rotation steps, each row followed by its count of steps:
The counts run from 0 to 600.
[139 103 145 159 130 122 143 140 138 152 143 152 129 191 122 126 157 130
  63 136 100 131 138 136 106 142 104  93 145 139 133 114 164 134  86 164
  99 144 103  98 192  98 111 161] : 309
[150  85 142 148 132 170 131 192 155 150 117 145 162 153 136 137 117 121
  95 100  89 118 115 130  97  76  88  89 122 105 151 111 174 143 108 140
 115 136 111 124 146 114 101 172] : 377
[148 156 123 162 119 173 109 137  85 128 140 160 125 113 121 156 145  99
 105 101  77 157 166 157 142 125  89 120 132 106 148 110 170 163 107 136
  89 126 122 113 180  98 137 120] : 324
[160  97 139 157 133 181 121 187 145 143 117 141 156 143 140 140 101 111
 110  78  85 128 125 124 102  78  99 104 139  87 150 103 180 144 113 124
 112 126 116 134 143 116 109 163] : 381
[126 114 143 186 120 135 120 138 139 142 148 153 120 171 127 158 166 117
  76 141  99 134 175 130 106 164 105 120 149 114 131 102 178 139  94 159
 110 141  97  96 187  98 116 143] : 310
[129 142 115 141 132 123 118 136 112 132 119 157 113 134 160 112 131 121
 104  59  74 166 139 143 130 129  69  95 148 125 121 137 151 170 113 151
  86  97 146  78 170 105 160 143] : 493
[139 123 135 141 122 132 133 137 128 135 146 138 110 169 139 113 171 145
  51 131 117 135 132 164  76 136 111 111 103 125 144 108 165 153  93 191
  87 154  86 117 173 131 108 128] : 98
[128 161 130 169 145 141 113 130 103 118 148 157  93 128 161 141 126 123
  88  90  83 158 169 119 115 165  87 121 175 112 133 114 175 161 104 144
  94 109 116 101 166 116 155 120] : 285
[143  73 141 159 106 145 122 169 159 151 138 131 157 167 121 134 163 100
  72 122 112 118 124 126  82 103  94 111  94 110 142  99 165 137 106 160
 113 145  91 125 143 126  92 153] : 374
[141  79 165 180 119 136 115 169 155 129 139 122 129 144 162 133 147 102
  54 109 124 116 131 109  92 121  91 139 102 118 131  95 170 133 104 145
 109 132  79 132 116 169 106 147] : 409
[121 167 127 120 129 148 122 173 152 128 119 153 116 119 146 129 142 122
 104  80  86 157 141 146 109 117  56  99  92 137 116 132 166 165 127 176
 105 105 137  87 135 133 155 151] : 27
[114 142 144 140 123 139  94 165 178 116 123 128  99 134 176 135 151 114
  96  95 110 140 163 128 100 145  70 148  80 126 107 106 170 164 127 169
 102 114 111  98 129 156 145 147] : 233
[137 118 147 147 132 173 153 184 103 146 137 166 142 130 131 149 157 132
  85 119  72 129 125 178 120  97  92  87 122 137 144 115 170 136 101 158
 110 127 122 111 152 115 109 170] : 338
[138 182 136 142 115 169 106 137 141 112 154 142  92 123 122 132 132  95
  85 109 105 164 171 122 119 149  84 135  91 121 120 120 178 160 107 159
  77 142 110 110 162 134 148 116] : 56
[147 149 138 138 135 148 123 140 148 126 113 137 106 163 160  86  78 124
  90  63  98 158 130 111 129 123  82 108 138 123 111 134 163 145  85 132
  69 113 123 100 171 122 151 155] : 252
[131 156 121 121 138 145 137 141 100 141 127 159 109 150 151 110 142 151
  86  88  83 160 133 180 118 125  93  85 128 138 141 129 157 165 102 180
  72 122 127  99 180 108 145 132] : 295
[153  91 130 179 144 148 118 161  90 142 130 156 146 120 161 145 127 113
  92  69  75 134 121 146 122  91  92 102 162  91 164 110 156 161 113 124
 106 111 119 121 148 106 120 138] : 148
[131 112 161 163 138 155 118 198 158 125 119 141 133 117 181 150 123 115
 101  78  86 127 141 114 113 110  65 125 122 121 114 110 171 138 119 125
 125  95 120 110 114 143 132 176] : 208
[154 133 146 147 118 124 120 121 150 125 131 126 106 173 139  82  94 100
  62  83 118 160 139  96 123 145  83 116 124 128 118 130 150 147  86 140
  68 126 109 105 174 134 145 143] : 253
[129 118 123 175 111  94 108 105 112 128 150 141 103 140 140 116 153  92
  72  81 102 168 157 112 118 161  77 120 139 127 119 120 147 165 106 148
  89 116 124  82 169 112 154 120] : 491
[147 146 146 133 114 133 128 125 131 120 126 129 103 163 141  74 100 114
  69  78 113 166 128 123 129 134  85 113 111 146 111 132 151 149  89 159
  57 125 117 102 180 137 144 140] : 257
[138 142 123 165 122 112 125 102 107 130 158 141  94 159 134 106 139 109
  56 103 105 166 149 116 107 161  96 115 149 122 129 122 157 161  91 160
  81 125 105  97 176 121 141 115] : 288
[119 146 136 141 117 131 108 159 177 128 144 141 105 133 143 148 171 100
  85 112 106 150 161 115  93 150  64 130  79 139 106 116 171 157 126 179
 113 126 111  83 136 144 147 143] : 30
[148  86 136 190 107 134  80 149 142 131 135 122 146 133 144 149 136  66
 102  86 103 134 157 101 108 119  79 142 125  86 132 103 165 158 125 112
 111 119 105 115 148 117 124 140] : 181
[138 195 136 121 128 185 118 164 133 119 131 153  99 123 134 131 114 119
  99  88  88 158 155 144 125 125  81 122 102 128 120 123 176 157 105 156
  79 132 118 110 158 132 150 137] : 57
[155 115 149 143 137 176 140 183 157 147 132 149 140 176 125 127 110 135
  79 113 101 125 113 129  90  90 112  97 129 114 151 111 183 132  91 160
 102 152  99 129 154 118 102 161] : 580
[163 122 130 156 136 168 121 139  87 137 120 153 131 150 141 119 107 130
  96  85  80 145 134 161 131 102 111 108 154  94 160 113 160 162  95 132
  75 131 113 129 183  97 123 130] : 118
[157  90 155 164 132 111 116 137 146 132 109 124 118 187 171  88  94 114
  72  79 111 141 130 114 122 128  95 120 150 123 119 119 144 139  91 118
  77 113 110 110 174 123 124 162] : 451
[155  99 138 165  87 130  92 132 126 124 136 115 145 124 129 120 139  54
  85  79 117 158 136 110 123 107  70 139  77 106 125 110 147 162 116 127
  83 123 109 118 151 138 125 128] : 189
[131 120 152 162 125 126 105 154 193 124 135 123 105 173 165 129 133 112
  72 112 122 130 166  91  98 155  87 142 115 123 101 108 171 139 106 153
 106 123  95  97 144 146 135 161] : 241
[155 145 139 173 126 184 100 145 118 114 150 143 115 123 135 145 110  93
  89  94 108 142 162 116 107 119 103 141 129  87 156 100 188 157 103 131
  87 143  89 143 152 133 122 111] : 591
